In the rows, zero is written as 128.
Each path below is one point turned by a fixed rotation once a step. After each direction that follows a path, write how fast that rotation turns it, in deg/step (0 if it stays still).
Each turn is a multiple of 5 degrees from 10 to 175, or 0.
Each row of a path follows its step; steps can be skipped.
Rotation 1:
step 0: [132 135 127 127 133 140 128 135 134 129 127 127 132 125 132 130 132 129
 132 131 135 125 127 138 125 129 120 127 132 132 132 121 128 135 125 133
 116 130 132 120 128 112 134 127 122 123 121 127]
step 2: [125 133 118 124 134 131 127 125 122 130 128 125 137 129 125 126 127 126
 122 139 130 126 131 129 125 140 134 126 128 134 128 117 127 141 122 128
 133 134 137 118 124 132 127 121 123 132 130 126]
step 3: [134 136 129 123 134 128 133 123 123 130 127 122 134 126 125 129 121 138
 121 137 130 134 127 137 128 133 123 127 129 146 119 126 132 131 121 122
 126 126 128 126 125 130 129 120 124 128 127 126]
step 4: [137 129 124 127 135 127 124 123 130 131 123 130 133 126 129 120 125 134
 120 138 126 135 122 142 126 123 130 132 129 133 120 121 125 131 128 128
 125 131 133 131 119 132 137 138 128 120 129 132]
step 5: [129 130 130 129 129 132 128 122 127 132 125 128 131 121 128 117 133 123
 127 139 118 126 120 131 124 130 124 134 136 130 120 112 130 131 125 126
 127 126 124 124 127 115 131 129 128 117 133 133]
step 6: [129 130 120 116 128 131 133 130 131 128 125 127 124 119 124 121 131 132
 131 138 133 121 122 124 130 135 128 128 125 132 120 116 123 123 125 135
 123 124 125 123 130 125 132 125 130 117 121 137]
step 9: [128 132 135 130 144 130 123 130 122 128 133 128 124 127 124 124 131 131
 123 131 135 133 128 133 130 134 118 127 136 132 120 125 127 133 129 130
 120 134 133 130 136 135 133 131 122 121 126 140]
step 10: [128 119 129 128 133 132 127 124 124 127 114 134 135 126 132 126 135 123
 128 134 131 132 132 138 123 141 121 125 131 130 126 119 132 135 132 134
 125 135 134 127 131 128 127 128 121 120 125 132]
step 11: [131 130 129 128 133 140 124 137 127 132 119 128 132 128 138 124 130 135
 131 130 125 130 127 134 130 140 121 123 129 135 128 117 131 124 121 127
 122 129 131 124 125 122 126 116 132 126 121 131]
step 12: [134 134 126 124 136 131 125 127 135 134 119 120 124 127 123 122 133 138
 131 134 133 136 134 129 126 134 138 127 127 133 132 119 126 129 126 127
 122 138 134 124 117 127 125 125 132 125 126 134]
step 13: [130 139 130 130 137 126 130 116 127 129 124 125 130 129 126 123 126 126
 136 135 122 128 122 127 127 140 132 132 131 137 128 125 118 138 125 122
 128 138 131 121 122 122 132 123 122 130 126 131]
[128 128 128 128 129 130 128 126 128 128 126 127 128 129 127 127 124 128
 127 128 129 129 129 130 125 127 127 130 127 129 132 127 125 129 126 126
 130 128 125 128 125 129 129 125 130 128 130 129]
35
[128 126 128 128 130 127 125 130 130 127 129 127 128 128 126 128 126 129
 128 128 129 128 130 128 131 126 129 127 127 129 127 124 127 127 132 127
 128 131 127 129 127 132 128 130 130 127 127 128]
135
[128 124 131 126 129 130 127 129 127 130 128 128 130 126 127 127 128 127
 129 128 127 127 128 131 127 127 127 128 130 126 130 128 129 128 129 126
 129 125 127 128 128 128 132 130 126 127 125 130]
70
[129 127 126 128 131 127 127 126 126 126 130 129 130 129 128 127 128 126
 127 128 128 129 127 131 128 128 125 126 130 129 127 130 130 129 128 128
 127 128 126 131 127 127 125 131 131 127 128 129]
65
Rotation 2:
step 0: [135 126 118 130 131 119 123 131 133 135 130 115 126 131 131 138 122 123
 129 125 126 136 130 126 122 127 117 132 128 120 122 129 129 126 131 131
 125 129 140 123 130 123 122 127 132 135 134 121]
step 1: [114 126 131 124 137 130 131 133 129 132 126 119 130 129 128 129 126 117
 124 137 124 128 144 128 139 131 125 130 125 135 124 132 122 126 124 132
 126 127 132 128 138 127 131 119 127 128 124 126]
step 2: [130 133 121 142 130 136 128 128 128 131 132 137 118 128 127 127 130 130
 122 137 129 136 131 121 127 124 127 116 125 123 118 135 132 129 121 137
 127 124 135 127 136 124 130 129 132 123 129 121]
step 4: [121 129 135 125 125 133 119 133 133 133 133 123 123 134 121 128 135 129
 126 132 130 124 119 121 121 131 120 134 131 121 131 127 141 115 127 132
 121 126 137 124 128 129 128 123 136 125 129 121]
step 5: [127 125 126 119 130 134 130 131 134 129 120 125 131 130 130 131 131 127
 123 123 127 121 142 135 127 127 127 135 121 130 121 127 132 131 124 134
 136 126 136 130 125 126 116 132 130 119 134 113]
step 6: [138 127 130 131 124 137 128 129 131 126 137 124 122 136 132 135 121 118
 123 126 129 138 133 127 126 129 124 136 130 133 120 131 125 126 130 132
 120 121 130 116 132 123 132 122 131 125 138 125]
step 7: [121 126 133 129 136 127 125 137 121 129 123 135 131 131 128 129 120 131
 120 137 124 126 133 126 130 127 128 131 123 125 129 140 125 128 114 127
 124 119 126 127 134 122 124 121 118 128 136 123]
step 9: [123 133 130 123 123 132 128 130 131 125 112 131 124 115 130 136 131 134
 126 124 120 126 135 127 123 138 114 130 135 127 128 132 131 121 128 130
 124 123 128 127 120 122 126 125 127 133 131 123]
step 10: [129 130 144 118 118 123 125 127 128 135 135 124 129 132 129 133 128 122
 118 124 124 132 128 118 125 127 125 135 124 124 123 129 132 119 124 136
 135 130 135 127 133 123 125 131 136 132 131 124]
step 11: [134 128 131 124 134 126 131 133 133 132 120 128 123 134 126 130 140 129
 124 120 122 132 139 137 129 128 121 130 117 133 130 128 126 138 118 132
 128 120 139 129 134 128 134 123 122 126 135 127]
step 13: [122 126 130 122 130 129 125 134 124 138 124 135 132 126 117 126 130 134
 133 132 133 138 130 131 125 134 123 124 124 121 127 135 118 125 125 126
 120 126 136 122 126 116 119 126 120 134 131 124]
[126 128 126 126 129 129 131 131 129 129 124 128 130 129 127 131 128 130
 129 127 130 128 131 129 128 128 127 128 126 127 128 128 127 126 125 128
 128 125 126 128 127 129 128 130 127 128 127 132]
175
[125 129 125 126 128 130 126 128 129 128 128 132 130 127 126 127 129 128
 128 127 128 128 124 125 126 128 126 128 128 130 127 128 129 127 130 127
 130 127 128 131 126 127 127 126 128 129 129 130]
70
